Each path is a new rotation, seen through one point. The rows after it are directions, each followed by how far the rotation turns it, in degrees a step (0 if it stays put).
Each turn is a multiple of 5 degrees from 10 to 175, or 0.
Each row of a path follows its step; steps can be skipped.
path 1
step 0: [ -8  17 -20  -6   1   9  -8   6  17   8 -20 -25 -21  28   9 -44  -3 -43
  29 -25 -31   3   3 -15 -16  12   9  13   3   3  36 -29  -1   0 -14   1
   1]
step 2: [-11  14 -10 -13   4  12  22  30  16   6 -31  -9 -17 -21 -20  26  16  10
  12   9  17 -13  33  24  -1  28   1  -8 -15  20  16  35  15  29 -30  13
   3]
step 3: [ -8  21 -12  -5  41  32   0 -10 -22  -7   1  11  11   2 -19 -38   7   6
   0  10 -22 -22  -2  48 -16  21  -3  17   1  20 -25   2 -17 -16  15  -7
  28]
step 5: [ 12  -5   0   3  -5  -7  -4 -10  -7  17 -24  -9 -14  14  21 -34  31   0
  25  39 -13   5   6   3  20 -10   1  42  -7  28  23 -29  24   7 -28   5
 -26]
step 6: [ 16 -16 -21 -19   1   7 -24   6  37 -32 -15 -19  34   4  -4 -37  20 -15
   6 -30   8 -15  36 -22 -11   1  16  -8   7   8  -7  -9  -4  -2 -24 -16
  18]
step 7: [ -5  10   1 -18 -17 -11  -5  25 -23  16 -26  -2   6 -17 -33  13 -18 -24
  37 -25  15   2 -17  12  -6  42 -20  11   2  17   1  -6 -25  22 -34  11
   9]
step 8: [-12  31   7  -1 -12  33   7 -41 -11 -21  -8 -11   6 -25   4 -10  18  25
 -28  15  -1   0  16  31   4  31 -28  -3  12  29   0  28  11  13 -16   4
   9]
step 9: [-11   6 -30  18   5  31  26  17   0  10  -4  -7 -28   3  10 -18  26   2
  28   4 -16   2   7  14  18  16  26 -20 -36   7 -43  -9 -16  -1  12  -3
  32]
step 10: [  8 -26   5 -15  13 -11  -8  10 -36 -11 -17   4  27 -21   3 -14  40   0
  -7  35  14   2 -16   9  18   2   6  19  11  15 -11 -58 -18  -5  14   1
 -13]
[  1   0  -1  -4   8  10   1   3 -11  -1   9   8   5   2   6  -2  -4  -6
  -2 -18   1   3  -6   1  -8  -3  18  -5  -1  -1  -2 -13 -11   7  -5  -2
   5] -> 120
[ -3  16  -1   2  -1   9   0   8  -3  -4  -5   8  20   6  -2   7 -16   1
   3  -3  -2   1   9   2  10  -1  -1   3  -2   6  -3   1   4  -8   2   4
 -10] -> 80
[ -8   0  -2  -1  -2   4   3   3 -10   7  -1 -12  -5   4   9  -7  -4  -2
 -15  10   8  -7  -2   9   1  -3   7   4  -6  -4 -17  -2   4  -5  11   9
  -2] -> 65
[ 13   5  -8   9  -1   3   0  10  10   5  -4   2 -13   1  -2  10   1 -12
   1  -6  -3  -8  -6  -1   4   7  -1  -6 -17  -2   1  -3   1   5   0  13
  -5] -> 155
[ 8  2 -1 -4 -9  6 -8 -3 -2  0  4 -3 -8  4 -6  2  9 16  2 -8 -1 10  1  2
 11  4 18 10 -2 -7 -4  8  7  4  0 -3 -8] -> 100
[  7   1   9  -1  -5  13   5  -9  10  -5  -2   1  -7  14  -4 -17  -5   3
  -7  -1 -12 -10   8   4  -7   0   2  -4   0   6   8  -1  -3   1   6   0
  -2] -> 130
[-16  -5   5   7  -1   3   9   0   4 -15  -5  -7  -8  -4  -8   8  -9  -1
  -1   3  -6  -5  -1 -11   4  -3   9  11  -7  -2  -3  -1  -8   0 -11  -6
   1] -> 155
path 2
step 0: [  5   4 -39  -5 -48  13   7  -9  -8  -4  -5   3 -52   4  31  13 -15   7
   7  13  -7  -1   0  14 -22 -16  -9  41  31 -20 -15  -4 -21   6 -30 -34
  11]
step 2: [  0  32  12  -7  17  50  21  -4 -24 -20  13   7 -24  -2   6  -5  22 -32
  19  -8  10 -22  -3 -21  28 -21  -2  15  11 -30  -1 -27 -50  16   2  13
  13]
step 3: [  7 -12 -19  21   3  -5 -26  26   8  -6 -14 -25  45 -10  20  -7 -15  46
   8   3  -3   5 -23  -8  24 -51 -13  33 -12  -1  31 -13 -18   9  21  -5
  11]
step 4: [ -2  11  11  26  25 -20  15   6  -8 -24  -5  -8  -4 -34  25  17  31 -13
   5  -6   0  -2  51  47  30 -10  25 -33  13  13   9  -5 -24  14  16   8
 -17]
step 5: [ 13  13 -17   5   8  -9  18  -6  10  41 -25   5  11 -23  17  43 -21  -9
   8  -4  23  -1   1   4  13 -17 -26  30   5  25 -24   3 -14 -29  -6 -38
  47]
step 7: [ -9  15  -9  -1 -25  14  12   3  18  13  33  31   3 -15  43  -4  37 -19
  17   4  18   0  19 -51   0  20  16  -5   4  -1 -16  12  -7   2  10   5
  55]
step 8: [ -4  -6  -7 -26  17  18 -51 -13  29  -4  -7   1  31  17   0  16  27  -2
  10 -29 -14  12 -43  -5  35   2  -8   9 -10 -13  -5 -54  -6   9 -15  11
   9]
step 9: [-21 -22  -4  29   1  15 -25 -23 -12  -2 -10   3 -17 -19  16 -14  27  25
  12  31 -15   3  33 -12  -4 -10  41  20   2  37  15 -22 -19  -8  28  42
   2]
step 10: [-24  -8 -47  27  -5 -37  -9   1  21  22 -17 -14 -26   6  -5  33  18  -8
   0 -11  16  42   5  34  35  19 -14  12 -25 -14  -7   6 -23  13  -2  -4
  13]
[  2  -9 -18   2  -7   1  -5   2  -4 -11  10   4  -1 -10  -2  -5  -7  10
   1  16  -8   6   2  -1  -1  -8   7  10   6  -2   7   4   6  -2   1  -2
  -8] -> 120
[ 10  -5  -5   7   4   5   4   0   7 -10   0   4 -10   9   7   1   7  -6
   8   4  -4  -6  -4   8   2  10  -7  -7   4  -5  10  -5  -9  -8 -13  -3
 -11] -> 175
[  5  -7   8   2   5  -9  -3   4   0  -8   0   1   1   3  -1  -3   4 -20
  -1   1  -1  -4  17  -4 -10  -2  13  12  -5  -7   0  -7   2  -8   8  -3
  -3] -> 145
[  1  -4  11   7   6   5  -4  -6  -1   1   5   0  -5   0  -6   1   2  12
 -19  -3  -2   1   2   0  -8  -7  -3   6   4  -1  14  -7  -3  -4 -13  -5
  14] -> 120
[  1  -2   3   9   2  -1   1   1  -5  -5  -4  -9 -11   4  -7   1 -17  -7
   6  -1  -7  -5   1  -4   1  -4  -7   1  -3  -3   9   5  -9  23   5  -1
   3] -> 35
[ -6   5  -2  -7  -3  -7  -4   3   2   4  12  11  -3  -2 -14 -17  -5   1
  10  -3   9  -9   3  -3   0  -2   1  -6  -9  -3   0   0 -11  -4  -9 -11
   2] -> 70
[ -8  -5  -9   8  13  -1   0   0   0  -3 -10  -1  -2  -2  -6  -5   8   6
  -8  10  12  -4   5   4   7 -10 -12  -5 -13   1  -1  -9  -2  -2  11   4
  -6] -> 60
